In the data rows, the value 128 means zero.
Here are some points, each followed by its number:
[50, 80, 101, 105, 91, 154, 132, 63, 133, 90, 169, 121, 69, 94, 110,
 104, 164, 99, 137, 104, 118, 117, 138, 176] 0
[146, 148, 113, 91, 127, 96, 137, 155, 134, 149, 122, 117, 181, 156, 119,
 165, 110, 163, 109, 157, 164, 121, 128, 112] 1
[141, 127, 110, 135, 169, 152, 144, 130, 150, 100, 98, 145, 141, 108, 114,
 151, 102, 104, 138, 120, 125, 181, 136, 148] 2
[139, 134, 146, 171, 163, 218, 138, 98, 127, 69, 114, 103, 83, 155, 159,
 59, 81, 156, 123, 122, 82, 109, 95, 125] 3
[112, 119, 152, 144, 167, 187, 142, 125, 146, 131, 113, 133, 138, 141, 112,
 130, 116, 122, 114, 161, 217, 143, 143, 101] 4
[104, 171, 138, 206, 158, 170, 147, 121, 74, 90, 122, 148, 83, 126, 159,
 96, 117, 137, 132, 97, 52, 235, 123, 142] 5
[149, 170, 112, 111, 125, 143, 151, 145, 124, 114, 98, 77, 155, 205, 154,
 123, 45, 189, 112, 146, 165, 35, 95, 117] 6
[153, 131, 108, 137, 139, 43, 83, 107, 116, 149, 93, 154, 181, 178, 148,
 124, 132, 156, 67, 101, 76, 160, 135, 67] 7
[140, 134, 157, 99, 112, 124, 120, 190, 161, 186, 160, 150, 142, 55, 103,
 159, 152, 85, 175, 189, 217, 108, 132, 160] 8
[150, 83, 121, 131, 138, 44, 49, 121, 162, 183, 93, 170, 195, 132, 118,
 132, 192, 118, 62, 141, 169, 165, 167, 60] 9
[142, 52, 117, 56, 117, 129, 103, 81, 187, 155, 167, 129, 149, 65, 97,
 108, 184, 112, 127, 82, 66, 150, 147, 123] 10
[126, 121, 161, 143, 108, 168, 114, 155, 135, 116, 175, 131, 133, 135, 99,
 75, 185, 136, 133, 127, 150, 143, 135, 109] 11
[131, 112, 118, 146, 75, 148, 109, 139, 134, 88, 157, 175, 128, 123, 166,
 68, 130, 134, 152, 127, 132, 193, 154, 207] 12
[173, 90, 116, 93, 135, 126, 97, 114, 184, 152, 115, 130, 197, 144, 118,
 96, 125, 156, 87, 146, 169, 116, 139, 90] 13
[69, 120, 152, 99, 157, 160, 182, 95, 120, 174, 145, 114, 65, 26, 105,
 184, 126, 117, 165, 157, 158, 135, 133, 158] 14
[122, 132, 158, 107, 125, 153, 160, 141, 125, 166, 157, 101, 101, 87, 113,
 142, 129, 126, 163, 147, 139, 90, 121, 139] 15
[120, 137, 110, 159, 106, 42, 96, 139, 101, 119, 109, 150, 139, 176, 120,
 159, 175, 109, 107, 117, 116, 126, 136, 89] 16
[180, 171, 148, 138, 154, 145, 143, 187, 126, 106, 115, 122, 135, 131, 136,
 128, 94, 122, 176, 129, 84, 121, 103, 146] 17
[147, 177, 150, 98, 135, 79, 147, 205, 132, 130, 117, 99, 163, 129, 70,
 204, 133, 110, 160, 149, 150, 84, 101, 107] 18
[119, 60, 127, 67, 110, 92, 107, 114, 182, 163, 152, 147, 135, 62, 98,
 149, 167, 70, 150, 144, 158, 111, 155, 161] 19
[108, 146, 123, 136, 86, 122, 134, 158, 111, 100, 149, 141, 153, 158, 116,
 127, 153, 124, 146, 139, 169, 149, 145, 144] 20
[134, 142, 113, 103, 138, 89, 145, 136, 125, 146, 115, 117, 132, 114, 106,
 191, 122, 121, 133, 123, 104, 127, 129, 122] 21
[180, 137, 149, 184, 151, 130, 86, 169, 139, 132, 98, 194, 124, 111, 203,
 85, 72, 108, 137, 157, 161, 142, 127, 163] 22
[182, 131, 177, 127, 112, 160, 104, 147, 142, 152, 149, 88, 137, 145, 137,
 49, 124, 174, 142, 134, 120, 25, 83, 94] 23
[106, 132, 163, 170, 128, 161, 111, 153, 123, 110, 122, 154, 120, 142, 123,
 107, 146, 99, 132, 176, 236, 112, 132, 116] 24
[121, 121, 60, 97, 168, 157, 176, 94, 149, 70, 91, 117, 147, 136, 97,
 174, 89, 117, 124, 78, 91, 191, 155, 137] 25
[144, 117, 172, 143, 148, 90, 102, 135, 140, 145, 121, 112, 96, 103, 112,
 134, 151, 83, 141, 135, 120, 67, 99, 104] 26
[172, 146, 121, 64, 85, 84, 122, 190, 151, 135, 147, 108, 203, 143, 95,
 137, 137, 149, 160, 130, 123, 87, 112, 144] 27
[170, 198, 150, 182, 142, 100, 123, 173, 72, 143, 101, 129, 105, 152, 194,
 119, 75, 136, 136, 128, 61, 117, 86, 128] 28
[128, 110, 128, 162, 142, 161, 104, 86, 127, 115, 112, 155, 112, 130, 181,
 78, 105, 150, 91, 96, 85, 169, 127, 118] 29
[167, 138, 167, 114, 176, 80, 97, 160, 154, 159, 86, 143, 170, 130, 134,
 150, 99, 129, 117, 169, 173, 102, 114, 96] 30
[111, 88, 122, 71, 104, 109, 128, 99, 149, 153, 168, 96, 130, 86, 70,
 140, 187, 126, 130, 101, 92, 111, 128, 102] 31
[142, 157, 120, 148, 102, 158, 145, 188, 125, 100, 133, 150, 146, 134, 155,
 119, 95, 123, 175, 140, 166, 155, 136, 202] 32
[72, 157, 114, 144, 91, 144, 156, 143, 97, 116, 156, 133, 138, 162, 108,
 140, 149, 133, 130, 137, 181, 162, 155, 138] 33
[114, 128, 112, 143, 117, 127, 103, 83, 106, 126, 118, 133, 137, 177, 181,
 100, 110, 176, 79, 119, 123, 124, 127, 101] 34
[96, 139, 122, 164, 122, 124, 122, 125, 94, 90, 134, 137, 124, 168, 120,
 122, 165, 122, 118, 117, 121, 150, 142, 111] 35
[156, 141, 132, 141, 120, 204, 151, 170, 144, 52, 149, 103, 138, 160, 91,
 83, 134, 119, 175, 100, 89, 136, 117, 150] 36
[104, 130, 112, 103, 85, 169, 162, 121, 108, 124, 183, 102, 155, 154, 91,
 97, 164, 172, 124, 100, 101, 135, 141, 126] 37
[116, 95, 73, 119, 129, 86, 104, 95, 158, 75, 81, 124, 162, 200, 112,
 156, 134, 113, 76, 100, 127, 109, 124, 84] 38
[156, 135, 192, 121, 156, 115, 107, 115, 115, 170, 125, 111, 65, 82, 199,
 107, 67, 132, 156, 132, 61, 15, 60, 129] 39
[174, 202, 183, 151, 130, 148, 144, 212, 102, 117, 136, 93, 119, 152, 136,
 122, 87, 165, 174, 149, 120, 63, 64, 120] 40
[120, 125, 145, 107, 76, 181, 138, 145, 133, 148, 180, 115, 125, 120, 124,
 83, 144, 149, 151, 159, 188, 78, 128, 151] 41
[98, 90, 142, 182, 159, 206, 118, 65, 125, 119, 127, 136, 57, 104, 177,
 62, 118, 128, 111, 107, 101, 157, 134, 128] 42
[97, 114, 122, 112, 120, 108, 125, 115, 142, 135, 118, 140, 116, 121, 131,
 157, 118, 104, 127, 157, 208, 89, 128, 148] 43
[135, 131, 107, 163, 157, 97, 111, 119, 134, 78, 92, 145, 121, 153, 135,
 144, 131, 99, 105, 101, 92, 169, 119, 113] 44
[87, 114, 115, 135, 213, 152, 175, 75, 137, 92, 72, 123, 70, 110, 106,
 197, 92, 82, 120, 110, 108, 150, 112, 115] 45
[98, 108, 103, 107, 127, 131, 148, 92, 134, 114, 135, 116, 112, 118, 98,
 133, 148, 108, 116, 110, 117, 120, 136, 117] 46
[213, 130, 107, 78, 149, 100, 114, 168, 185, 119, 95, 116, 199, 150, 108,
 140, 88, 140, 140, 131, 114, 85, 114, 120] 47
[151, 116, 122, 155, 74, 153, 104, 154, 136, 92, 157, 182, 137, 111, 166,
 54, 133, 134, 163, 126, 125, 206, 161, 216] 48
[180, 205, 187, 153, 123, 146, 131, 219, 95, 114, 137, 103, 124, 156, 145,
 102, 94, 157, 173, 151, 119, 68, 59, 119] 49
[63, 190, 125, 228, 146, 159, 158, 104, 28, 111, 117, 139, 52, 156, 197,
 133, 98, 149, 95, 111, 93, 223, 132, 135] 50
[138, 154, 128, 42, 65, 116, 172, 164, 126, 212, 201, 124, 170, 62, 109,
 145, 153, 149, 188, 141, 125, 137, 139, 212] 51
[126, 136, 90, 140, 134, 138, 154, 115, 128, 112, 99, 143, 137, 159, 163,
 135, 62, 131, 110, 148, 162, 144, 146, 167] 52
[132, 168, 129, 40, 54, 96, 169, 168, 108, 225, 208, 124, 178, 70, 114,
 157, 158, 152, 186, 140, 119, 132, 133, 198] 53
[133, 142, 146, 114, 108, 159, 146, 164, 119, 123, 155, 84, 110, 133, 122,
 106, 107, 132, 169, 149, 150, 48, 98, 145] 54
[113, 132, 158, 97, 125, 142, 158, 142, 121, 176, 152, 99, 103, 71, 100,
 140, 134, 120, 164, 152, 139, 86, 121, 141] 55
[100, 129, 185, 170, 191, 129, 122, 115, 120, 149, 102, 127, 78, 116, 116,
 143, 140, 104, 106, 169, 186, 92, 106, 69] 56
[135, 127, 105, 133, 97, 191, 139, 108, 119, 102, 174, 117, 148, 145, 108,
 71, 167, 171, 118, 77, 52, 196, 147, 127] 57
[123, 163, 179, 211, 136, 145, 129, 186, 103, 84, 143, 143, 111, 144, 74,
 121, 194, 77, 153, 143, 163, 158, 114, 97] 58
[124, 92, 130, 108, 91, 153, 114, 128, 158, 105, 162, 132, 136, 119, 107,
 86, 162, 108, 151, 135, 170, 93, 135, 168] 59
[104, 93, 152, 105, 125, 225, 153, 95, 139, 131, 174, 104, 92, 91, 127,
 74, 128, 151, 139, 129, 139, 102, 129, 142] 60
[126, 113, 152, 134, 150, 123, 145, 168, 156, 134, 140, 158, 122, 70, 58,
 170, 183, 55, 160, 152, 176, 173, 151, 140] 61
[180, 116, 169, 128, 132, 130, 71, 154, 148, 120, 119, 123, 102, 127, 196,
 70, 76, 126, 163, 134, 101, 29, 75, 145] 62
[96, 157, 126, 111, 169, 135, 190, 126, 113, 169, 124, 118, 132, 87, 86,
 191, 129, 143, 128, 140, 152, 188, 152, 120] 63
[118, 82, 159, 85, 81, 35, 61, 124, 135, 188, 164, 135, 82, 54, 146,
 123, 173, 68, 170, 115, 85, 38, 92, 159] 64
[93, 133, 108, 114, 176, 131, 188, 120, 137, 104, 117, 109, 120, 115, 50,
 208, 161, 87, 126, 130, 153, 156, 144, 93] 65
[91, 158, 131, 149, 140, 168, 175, 116, 106, 104, 139, 93, 126, 183, 94,
 124, 142, 151, 104, 127, 159, 136, 128, 81] 66
[181, 113, 145, 110, 179, 122, 133, 168, 180, 118, 86, 130, 150, 105, 89,
 162, 106, 78, 159, 137, 136, 113, 122, 128] 67
[83, 116, 158, 170, 129, 214, 146, 133, 123, 99, 152, 150, 72, 103, 135,
 104, 140, 96, 149, 152, 207, 158, 145, 157] 68
[114, 153, 134, 173, 112, 121, 112, 135, 80, 116, 124, 153, 154, 190, 152,
 117, 158, 174, 81, 133, 166, 181, 154, 87] 69
[143, 109, 89, 73, 91, 95, 116, 127, 155, 116, 131, 128, 167, 126, 140,
 139, 105, 127, 147, 112, 99, 110, 138, 162] 70
[138, 156, 201, 168, 159, 110, 111, 143, 81, 235, 147, 130, 125, 91, 145,
 114, 163, 177, 96, 154, 122, 147, 125, 45] 71
[124, 132, 132, 147, 120, 167, 117, 111, 121, 136, 138, 125, 148, 171, 152,
 76, 122, 181, 87, 143, 168, 127, 136, 99] 72
[97, 159, 99, 134, 118, 87, 167, 121, 86, 117, 134, 106, 130, 167, 88,
 200, 163, 140, 103, 106, 99, 149, 133, 83] 73
[137, 114, 155, 171, 124, 172, 99, 133, 130, 122, 140, 160, 108, 100, 156,
 63, 127, 130, 134, 123, 117, 178, 136, 154] 74
[179, 119, 165, 129, 127, 126, 70, 150, 134, 119, 122, 121, 102, 137, 196,
 63, 81, 138, 159, 128, 85, 20, 68, 136] 75
[134, 128, 124, 120, 116, 78, 68, 80, 100, 201, 101, 123, 113, 152, 240,
 92, 69, 185, 75, 132, 96, 49, 102, 105] 76
[158, 120, 127, 131, 182, 157, 144, 97, 155, 108, 88, 123, 91, 107, 154,
 128, 57, 117, 135, 116, 88, 113, 105, 152] 77
[134, 135, 136, 152, 141, 128, 139, 103, 102, 106, 147, 86, 93, 148, 102,
 115, 157, 162, 119, 65, 0, 139, 105, 81] 78
[143, 118, 111, 104, 153, 151, 147, 97, 139, 132, 121, 92, 149, 156, 110,
 118, 124, 157, 104, 105, 82, 117, 129, 74] 79
[171, 145, 145, 131, 142, 212, 159, 178, 149, 88, 154, 115, 136, 119, 104,
 94, 111, 128, 181, 113, 94, 166, 124, 165] 80
[140, 110, 132, 188, 163, 180, 103, 106, 134, 72, 108, 154, 106, 120, 148,
 71, 134, 107, 116, 91, 75, 189, 131, 128] 81
[147, 150, 112, 118, 74, 43, 88, 167, 104, 142, 129, 141, 164, 158, 161,
 132, 138, 139, 124, 123, 106, 115, 124, 144] 82
Which two points above are nearest to each new point? Their numbers follow each, nearest first.
[148, 130, 146, 93, 111, 75, 108, 198, 155, 172, 143, 149, 148, 71, 101,
 170, 153, 74, 171, 168, 193, 99, 126, 147] 8 19
[159, 153, 106, 107, 68, 42, 84, 160, 107, 149, 143, 135, 175, 166, 173,
 121, 133, 156, 118, 122, 98, 106, 120, 131] 82 70
[141, 108, 186, 147, 153, 93, 89, 142, 136, 153, 125, 129, 84, 97, 127,
 122, 166, 74, 144, 152, 127, 57, 97, 103] 26 56
[121, 160, 153, 142, 95, 88, 129, 190, 107, 136, 159, 144, 128, 115, 105,
 161, 180, 103, 164, 150, 161, 146, 136, 132] 20 33
[141, 135, 74, 97, 98, 138, 155, 135, 138, 81, 125, 113, 163, 154, 111,
 141, 112, 139, 144, 98, 98, 143, 137, 172] 70 25
[163, 132, 118, 126, 74, 70, 90, 171, 126, 108, 154, 150, 159, 139, 143,
 117, 159, 115, 148, 123, 112, 118, 130, 161] 82 70
[153, 153, 150, 122, 118, 81, 109, 166, 118, 160, 127, 118, 176, 171, 130,
 140, 135, 170, 107, 166, 158, 101, 124, 69] 1 30
[167, 90, 112, 81, 129, 130, 107, 120, 184, 158, 128, 124, 198, 146, 103,
 106, 139, 157, 86, 146, 181, 116, 147, 95] 13 1
[103, 157, 92, 125, 103, 79, 161, 124, 93, 118, 130, 111, 140, 173, 88,
 200, 155, 141, 107, 111, 101, 149, 135, 97] 73 21
[139, 126, 147, 169, 171, 159, 117, 96, 129, 74, 86, 111, 75, 164, 169,
 91, 74, 146, 129, 107, 80, 72, 79, 118] 3 77
[114, 177, 137, 201, 149, 194, 153, 132, 76, 90, 140, 151, 104, 126, 149,
 80, 128, 151, 136, 97, 49, 255, 139, 148] 5 81
[164, 137, 129, 139, 122, 197, 144, 169, 144, 52, 149, 104, 141, 156, 91,
 77, 141, 118, 180, 97, 81, 128, 113, 152] 36 80
[151, 141, 135, 113, 120, 67, 101, 154, 128, 175, 120, 127, 182, 163, 128,
 150, 142, 173, 92, 167, 172, 109, 136, 73] 1 30
[125, 127, 170, 131, 128, 109, 132, 179, 135, 110, 132, 118, 87, 89, 79,
 169, 156, 47, 192, 131, 135, 77, 96, 143] 26 55
[148, 127, 148, 87, 119, 107, 117, 198, 167, 181, 159, 142, 152, 67, 103,
 164, 155, 83, 167, 186, 217, 106, 135, 153] 8 61
[167, 147, 141, 184, 133, 130, 83, 165, 121, 107, 105, 187, 116, 130, 203,
 78, 94, 116, 146, 138, 138, 142, 118, 171] 22 74
[56, 70, 104, 108, 94, 160, 129, 50, 131, 96, 168, 116, 63, 91, 121,
 101, 167, 105, 127, 78, 90, 117, 129, 164] 0 46
[121, 87, 152, 128, 80, 140, 103, 144, 149, 138, 190, 155, 92, 59, 131,
 86, 195, 96, 183, 135, 150, 147, 148, 192] 59 12
[122, 96, 113, 80, 102, 111, 130, 109, 149, 154, 166, 105, 130, 87, 83,
 134, 189, 119, 143, 98, 88, 126, 136, 117] 31 10
[140, 159, 129, 147, 102, 153, 148, 188, 117, 96, 138, 134, 131, 118, 145,
 128, 107, 120, 176, 135, 168, 162, 137, 195] 32 20
[108, 182, 131, 183, 150, 182, 158, 129, 72, 89, 135, 148, 98, 121, 152,
 101, 128, 147, 140, 97, 52, 245, 132, 147] 5 50
[139, 126, 131, 109, 119, 80, 85, 84, 115, 210, 101, 121, 108, 143, 244,
 94, 57, 189, 80, 136, 98, 42, 96, 109] 76 34
[98, 133, 113, 113, 117, 164, 152, 113, 118, 111, 134, 119, 129, 136, 142,
 122, 96, 146, 131, 134, 153, 131, 143, 149] 52 33
[173, 108, 167, 116, 138, 152, 102, 131, 155, 163, 130, 95, 140, 143, 141,
 63, 111, 157, 121, 140, 128, 30, 92, 91] 23 75
[81, 137, 112, 134, 129, 112, 128, 85, 103, 116, 100, 124, 113, 167, 161,
 132, 97, 143, 99, 138, 140, 88, 115, 118] 34 52
[142, 126, 117, 146, 156, 165, 141, 127, 144, 101, 103, 145, 126, 105, 140,
 127, 96, 131, 131, 119, 118, 185, 138, 161] 2 52
[102, 168, 151, 199, 148, 196, 153, 131, 69, 94, 130, 115, 109, 166, 126,
 100, 131, 162, 105, 127, 143, 178, 128, 89] 66 35
[176, 102, 136, 96, 168, 121, 136, 159, 180, 126, 95, 132, 151, 91, 80,
 171, 103, 78, 165, 133, 127, 123, 123, 145] 67 2
[133, 115, 109, 143, 155, 163, 137, 115, 140, 100, 111, 150, 128, 102, 137,
 127, 100, 126, 132, 108, 108, 196, 138, 165] 2 74
[138, 90, 136, 64, 113, 102, 133, 126, 168, 145, 145, 93, 122, 71, 77,
 144, 164, 91, 167, 114, 95, 54, 113, 137] 31 55
[130, 151, 116, 128, 78, 116, 127, 169, 115, 107, 149, 135, 180, 179, 114,
 123, 147, 151, 131, 141, 160, 141, 144, 137] 20 33
[145, 127, 140, 87, 109, 106, 123, 182, 165, 172, 156, 143, 147, 69, 106,
 151, 140, 86, 172, 173, 202, 90, 131, 164] 8 19
[132, 119, 149, 108, 89, 173, 134, 158, 126, 156, 173, 112, 125, 109, 116,
 94, 133, 141, 165, 160, 179, 78, 124, 150] 41 54
[124, 117, 111, 95, 129, 66, 136, 116, 134, 159, 130, 134, 139, 84, 92,
 191, 173, 105, 126, 115, 100, 150, 147, 114] 21 31
[169, 104, 149, 121, 98, 176, 80, 125, 147, 137, 165, 146, 155, 144, 159,
 21, 130, 190, 114, 140, 153, 111, 141, 124] 72 11
[112, 127, 117, 138, 122, 127, 102, 86, 108, 126, 124, 132, 130, 172, 179,
 96, 119, 169, 82, 115, 110, 115, 124, 101] 34 72
[100, 140, 164, 173, 138, 162, 117, 148, 113, 113, 122, 144, 113, 156, 130,
 102, 133, 117, 129, 162, 207, 119, 120, 111] 24 4
[59, 186, 125, 214, 160, 152, 157, 104, 37, 108, 112, 131, 56, 157, 172,
 152, 111, 146, 99, 108, 100, 217, 137, 118] 50 5
[120, 162, 130, 184, 162, 198, 158, 126, 105, 73, 111, 89, 132, 214, 90,
 106, 119, 167, 96, 108, 110, 139, 111, 51] 66 79
[70, 181, 138, 218, 166, 159, 154, 104, 39, 118, 110, 135, 55, 152, 190,
 136, 102, 151, 93, 116, 103, 210, 132, 107] 50 5
[154, 148, 101, 108, 65, 53, 78, 163, 118, 130, 133, 140, 184, 177, 172,
 110, 136, 143, 121, 123, 111, 101, 124, 138] 82 70
[137, 111, 128, 131, 90, 66, 87, 147, 127, 121, 135, 152, 148, 134, 141,
 121, 166, 114, 129, 136, 130, 105, 133, 141] 82 16
[167, 93, 134, 106, 170, 129, 134, 153, 182, 118, 96, 132, 140, 92, 83,
 166, 107, 70, 156, 130, 131, 132, 129, 142] 67 2
[92, 172, 144, 201, 142, 208, 163, 119, 66, 88, 131, 114, 107, 180, 127,
 89, 128, 180, 91, 122, 141, 182, 134, 93] 66 69
[148, 126, 94, 143, 132, 140, 118, 83, 128, 113, 95, 144, 128, 144, 182,
 92, 69, 154, 108, 93, 69, 139, 119, 155] 29 34
[147, 121, 58, 109, 114, 97, 142, 102, 141, 108, 95, 124, 133, 149, 167,
 142, 67, 127, 130, 84, 55, 124, 127, 183] 70 77
[120, 87, 116, 127, 148, 117, 103, 64, 148, 118, 105, 122, 99, 123, 134,
 118, 133, 114, 101, 107, 82, 96, 116, 108] 46 79
[94, 160, 113, 167, 102, 123, 124, 120, 66, 127, 129, 150, 146, 185, 173,
 117, 134, 178, 83, 125, 146, 185, 156, 112] 69 34
[224, 105, 127, 98, 141, 62, 72, 151, 181, 150, 108, 140, 194, 126, 117,
 104, 125, 120, 135, 109, 35, 114, 109, 112] 47 70
[145, 136, 137, 159, 138, 122, 124, 107, 98, 122, 145, 91, 106, 151, 120,
 108, 155, 160, 108, 75, 5, 131, 106, 72] 78 79
[178, 167, 153, 126, 148, 144, 142, 185, 137, 99, 123, 114, 138, 123, 116,
 128, 111, 123, 176, 126, 74, 123, 105, 142] 17 80
[136, 132, 165, 149, 104, 175, 122, 163, 137, 103, 183, 123, 129, 131, 88,
 76, 190, 133, 149, 118, 140, 141, 130, 112] 11 59
[98, 98, 89, 104, 151, 95, 141, 93, 133, 188, 110, 174, 156, 86, 123,
 198, 132, 128, 80, 146, 184, 239, 207, 121] 63 2
[111, 124, 119, 136, 142, 81, 119, 97, 105, 183, 106, 149, 91, 81, 175,
 164, 96, 126, 112, 138, 116, 152, 137, 146] 21 43
[115, 130, 80, 123, 131, 126, 154, 104, 128, 110, 101, 140, 135, 158, 157,
 151, 65, 128, 110, 138, 163, 138, 144, 168] 52 2
[83, 177, 194, 223, 151, 84, 116, 156, 56, 157, 116, 133, 52, 130, 149,
 159, 161, 132, 109, 149, 153, 127, 93, 65] 56 71
[129, 160, 141, 195, 166, 201, 155, 130, 104, 59, 118, 99, 129, 202, 82,
 99, 133, 159, 98, 105, 112, 154, 108, 48] 66 35
[160, 145, 129, 116, 147, 163, 139, 125, 130, 123, 132, 100, 132, 139, 155,
 103, 87, 176, 121, 116, 78, 117, 105, 122] 79 17
[112, 147, 133, 117, 147, 188, 176, 142, 127, 143, 137, 126, 162, 139, 98,
 141, 135, 139, 116, 166, 222, 169, 164, 111] 4 33
[198, 145, 134, 168, 126, 82, 79, 160, 112, 133, 120, 149, 125, 128, 190,
 71, 102, 140, 137, 86, 1, 163, 98, 163] 28 29
[125, 123, 102, 93, 128, 75, 145, 117, 129, 150, 131, 127, 143, 97, 92,
 190, 167, 103, 130, 105, 77, 153, 142, 122] 21 31
[154, 152, 110, 92, 109, 102, 141, 173, 136, 134, 136, 109, 173, 150, 107,
 165, 112, 151, 135, 136, 140, 121, 127, 136] 1 27
[127, 168, 132, 195, 161, 192, 150, 132, 97, 57, 106, 88, 124, 217, 97,
 103, 115, 168, 93, 96, 109, 131, 101, 46] 66 3
[138, 111, 147, 172, 126, 181, 97, 139, 130, 123, 142, 161, 115, 104, 152,
 55, 138, 135, 128, 119, 118, 178, 137, 144] 74 81
[141, 120, 145, 126, 153, 71, 101, 105, 130, 158, 99, 128, 98, 102, 151,
 151, 127, 110, 116, 111, 76, 84, 94, 100] 26 21
[123, 213, 123, 135, 11, 37, 99, 240, 65, 153, 179, 153, 140, 160, 203,
 135, 120, 116, 185, 148, 148, 129, 114, 218] 82 32
[151, 100, 128, 153, 168, 79, 75, 108, 154, 108, 66, 159, 132, 158, 157,
 132, 125, 101, 95, 132, 131, 133, 127, 92] 44 38
[135, 147, 149, 112, 124, 160, 156, 161, 120, 129, 152, 82, 122, 130, 121,
 115, 102, 136, 166, 149, 154, 46, 103, 137] 54 15
[67, 103, 119, 118, 124, 96, 119, 51, 104, 162, 129, 128, 76, 91, 147,
 138, 143, 131, 92, 118, 116, 109, 126, 106] 46 34
[104, 153, 104, 105, 137, 156, 189, 100, 114, 150, 121, 112, 107, 120, 155,
 160, 51, 168, 123, 131, 130, 151, 135, 162] 52 63
[92, 112, 156, 169, 191, 128, 116, 83, 111, 177, 92, 145, 100, 119, 144,
 148, 139, 139, 48, 155, 181, 160, 145, 49] 56 4
[97, 153, 122, 115, 158, 129, 177, 127, 111, 168, 129, 121, 123, 80, 93,
 186, 134, 140, 124, 134, 139, 192, 153, 125] 63 21
[132, 147, 111, 128, 112, 47, 101, 122, 109, 137, 105, 149, 143, 152, 135,
 165, 155, 119, 105, 123, 116, 133, 133, 104] 16 82
[113, 153, 97, 141, 136, 155, 143, 105, 101, 122, 101, 120, 124, 170, 168,
 143, 70, 163, 100, 128, 131, 146, 135, 136] 52 34
[169, 138, 103, 143, 141, 52, 85, 122, 129, 145, 90, 150, 179, 176, 164,
 121, 114, 164, 75, 102, 62, 169, 132, 88] 7 44
[97, 81, 113, 114, 128, 203, 145, 80, 149, 73, 123, 108, 91, 151, 134,
 87, 83, 133, 141, 124, 154, 74, 123, 160] 60 3
[114, 132, 108, 160, 126, 168, 134, 93, 108, 125, 155, 158, 171, 135, 99,
 92, 195, 162, 89, 103, 91, 254, 181, 103] 57 35
[119, 94, 117, 79, 100, 108, 129, 109, 147, 146, 168, 104, 129, 87, 70,
 134, 191, 117, 135, 93, 83, 125, 133, 102] 31 10
[157, 191, 142, 188, 144, 101, 118, 160, 75, 138, 101, 126, 100, 146, 194,
 115, 77, 137, 130, 126, 65, 119, 93, 119] 28 17
[95, 148, 129, 148, 128, 91, 159, 127, 81, 126, 133, 124, 119, 154, 81,
 192, 187, 112, 114, 119, 127, 155, 138, 85] 73 35
[88, 125, 58, 121, 156, 135, 168, 56, 107, 70, 101, 100, 113, 160, 106,
 165, 104, 148, 93, 64, 35, 182, 139, 119] 25 44
[98, 131, 115, 112, 166, 146, 195, 131, 137, 107, 130, 101, 111, 105, 43,
 204, 164, 80, 148, 127, 150, 153, 147, 113] 65 63
[96, 159, 90, 130, 118, 69, 159, 112, 96, 116, 129, 116, 127, 159, 97,
 201, 164, 129, 90, 108, 103, 139, 135, 96] 73 16
[146, 167, 115, 100, 135, 127, 153, 146, 132, 117, 89, 71, 150, 202, 144,
 151, 36, 184, 112, 153, 175, 16, 89, 107] 6 1
[104, 123, 122, 147, 121, 130, 106, 80, 100, 121, 115, 123, 118, 168, 172,
 97, 114, 159, 89, 112, 110, 103, 114, 107] 34 29
[142, 112, 165, 136, 144, 84, 99, 135, 142, 151, 127, 118, 95, 91, 116,
 133, 164, 72, 143, 138, 112, 73, 100, 106] 26 55
[87, 104, 100, 106, 147, 104, 146, 96, 131, 196, 124, 181, 139, 63, 126,
 192, 139, 129, 87, 158, 192, 230, 200, 131] 63 61
[90, 122, 86, 140, 100, 115, 116, 73, 99, 86, 112, 118, 110, 185, 179,
 110, 104, 135, 104, 98, 99, 96, 119, 140] 34 35
[101, 136, 110, 155, 103, 106, 111, 126, 101, 90, 133, 146, 138, 177, 119,
 124, 171, 122, 117, 117, 119, 146, 142, 121] 35 20
[140, 107, 108, 132, 154, 151, 131, 117, 148, 106, 112, 156, 128, 92, 127,
 139, 105, 112, 139, 115, 113, 186, 147, 172] 2 74
[93, 144, 118, 131, 139, 103, 127, 90, 96, 127, 97, 116, 101, 157, 162,
 147, 97, 131, 99, 137, 130, 80, 101, 107] 34 43
[87, 103, 126, 101, 157, 113, 136, 67, 136, 150, 105, 120, 93, 105, 139,
 152, 108, 130, 102, 144, 165, 72, 126, 121] 43 46
[118, 138, 165, 186, 109, 58, 86, 164, 93, 135, 143, 156, 110, 143, 110,
 134, 203, 83, 133, 133, 127, 121, 113, 92] 16 35
[82, 100, 127, 123, 127, 109, 120, 61, 116, 162, 136, 119, 77, 86, 140,
 134, 138, 128, 103, 108, 101, 105, 119, 120] 46 31
[126, 148, 106, 93, 125, 72, 152, 135, 127, 151, 125, 103, 137, 118, 95,
 195, 135, 125, 131, 112, 90, 118, 115, 120] 21 73
[130, 138, 186, 174, 214, 119, 118, 154, 130, 140, 61, 150, 107, 116, 127,
 173, 104, 88, 121, 182, 208, 114, 116, 81] 56 30
[132, 146, 134, 144, 92, 59, 82, 144, 97, 185, 143, 153, 128, 116, 205,
 111, 128, 156, 118, 143, 122, 133, 126, 145] 82 34
[110, 135, 91, 109, 86, 161, 154, 123, 124, 116, 181, 92, 152, 150, 79,
 102, 171, 164, 132, 88, 86, 144, 140, 119] 37 57
[99, 88, 134, 100, 157, 130, 124, 69, 153, 149, 108, 118, 97, 107, 136,
 137, 107, 125, 108, 154, 166, 65, 125, 118] 43 46
[130, 130, 167, 149, 117, 172, 123, 156, 125, 125, 171, 122, 131, 136, 101,
 72, 177, 144, 136, 128, 145, 138, 128, 101] 11 20
[148, 126, 157, 180, 180, 107, 109, 118, 113, 105, 88, 129, 93, 133, 127,
 142, 128, 101, 117, 105, 65, 132, 100, 90] 44 26
[172, 119, 114, 131, 182, 156, 148, 93, 161, 97, 76, 121, 101, 115, 156,
 122, 44, 125, 137, 107, 72, 111, 101, 156] 77 2
[106, 142, 149, 189, 114, 95, 88, 141, 91, 96, 114, 164, 105, 173, 168,
 116, 128, 108, 119, 134, 156, 125, 119, 132] 35 16
[154, 106, 147, 108, 181, 181, 137, 145, 179, 133, 112, 127, 176, 118, 90,
 121, 119, 124, 122, 148, 186, 143, 139, 101] 4 13
[129, 160, 113, 124, 105, 138, 159, 166, 114, 106, 147, 99, 155, 160, 93,
 144, 125, 144, 151, 137, 143, 128, 124, 133] 20 33
[157, 89, 100, 94, 126, 106, 105, 123, 177, 103, 107, 160, 174, 133, 118,
 134, 108, 104, 134, 120, 123, 134, 144, 150] 70 2
